[ 4.42 -3.72  0.45  6.44  2.10 -3.28 -9.19 -1.30  2.09  0.41] = belo
[-3.29  2.10  0.45 -3.28  2.10 -3.28  2.10 -3.28 -3.28 -3.29] = Zek
[-2.92  2.46 -1.32 -3.29  0.59  1.82  2.87 -1.30  2.26 -0.39] = rop
all Zek: [2.10]  1 4 6
all Zek: [-3.28]  3 5 7 8
all rop: [1.82]  5
all belo: [-9.19]  6

[2.76 2.39 2.47 3.18 3.70 4.26 4.58 3.84 3.18 2.50 6.65 3.98 3.76 3.18
 3.93 2.51 4.62 4.59 3.08 4.02 3.09 3.53 3.74 4.56 3.18 2.95 3.59 3.25
 4.02 4.99 3.09 3.30 3.71 5.54 3.79 3.73 3.86 5.04] -> garo
[3.72 3.78 3.62 2.35 2.00 4.51 4.74 3.78 2.12 3.19 4.56 2.45 4.72 3.17
 4.03 3.75 2.96 3.26 3.78 4.21 3.42 5.21 4.03 2.63 2.78 3.44 4.01 2.82
 4.51 4.03 3.84 4.03 3.47 3.93 3.35 3.56 3.78 3.85] -> buner
[4.16 3.56 2.69 3.73 2.00 4.26 3.93 4.15 3.95 5.27 4.25 3.45 3.07 3.99
 4.31 4.16 5.44 3.73 4.44 3.01 4.05 3.04 2.57 2.74 3.66 3.27 7.06 2.74
 2.80 4.08 3.80 4.23 4.23 2.95 2.97 3.66 3.70 2.48] -> Sol
[2.84 3.12 4.65 3.46 3.06 3.99 3.35 4.40 3.35 3.75 2.58 3.46 5.51 3.65
 3.84 2.77 2.46 3.32 3.31 3.75 3.65 2.86 4.47 4.54 3.31 3.91 4.06 5.63
 2.35 3.20 3.21 2.77 3.24 3.76 6.10 3.44 3.34 3.97] -> zevi
[4.73 3.02 4.72 5.23 2.41 2.54 5.46 2.88 5.41 2.91 2.93 3.27 8.18 2.36
 4.63 3.28 3.14 4.34 3.01 3.03 3.39 4.68 3.40 3.53 3.37 2.75 4.07 4.65
 3.43 2.87 3.07 3.10 3.09 4.30 2.24 3.53 3.54 4.84] -> nos
all Sol: [3.73]  3 17
all nos: [4.65]  27
all buner: [4.03]  14 22 29 31
all Sol: [4.23]  31 32
all garo: [3.18]  3 8 13 24

[ 7.21 -6.15 -7.00 -6.39  6.93 -6.27  7.27 -5.30  7.10 -5.30 -3.92 -5.33
  7.24 -4.78  7.27 -6.00 -6.19 -5.30 -1.52  6.76 -4.67 -5.30  7.30  7.26
 -5.13 -6.42 -5.96 -5.29 -5.17 -6.01  7.28  7.47  7.30] : zol
[ 7.26  7.26 -7.00 -6.39  6.93  7.26  6.93 -6.76 -6.39 -5.30 -3.92  7.26
  7.24 -4.78 -6.08 -6.39 -7.87 -5.29 -1.52  6.76  6.93  6.93  7.30  7.26
 -5.13 -6.42 -5.96 -7.77 -6.39 -6.01  7.26  6.93 -0.16] : Defu
[ 7.21 -4.78 -7.00 -5.30  6.93 -6.27  7.10 -5.30  7.10 -5.30 -3.92  7.10
  7.24 -4.78  7.27 -6.00 -6.19 -5.30  6.32  6.76 -4.67 -8.12  7.30  7.26
  6.32 -6.42  6.33  6.17  7.13  5.94 -6.82 -7.06  6.32] : Vot
all zol: [-5.30]  7 9 17 21
all Vot: [6.32]  18 24 32
all zol: [-5.33]  11
all Defu: [7.26]  0 1 5 11 23 30
all Vot: [-5.30]  3 7 9 17
all zol: [7.26]  23
all zol: [6.76]  19

[-8.37 -8.37 -6.54  6.71  6.71]  Fizap
[-8.39 -8.39 -8.39  7.44  6.57]  Basi
[ 0.60  3.56 -8.34  3.55 -9.27]  Denod
[ 8.46  7.96 -6.58 -8.77  6.51]  Sorin
[-1.95  1.16 -8.40  5.48 -9.11]  nuto
[-8.55 -8.55  6.00  8.63 -5.73]  nefi
[ 8.16  7.90 -5.72 -8.43  5.65]  Rodav
[-8.36 -8.35 -5.76 -8.35 -8.36]  vom
all Basi: [-8.39]  0 1 2
all vom: [-8.35]  1 3
all vom: [-8.36]  0 4
all Fizap: [-8.37]  0 1

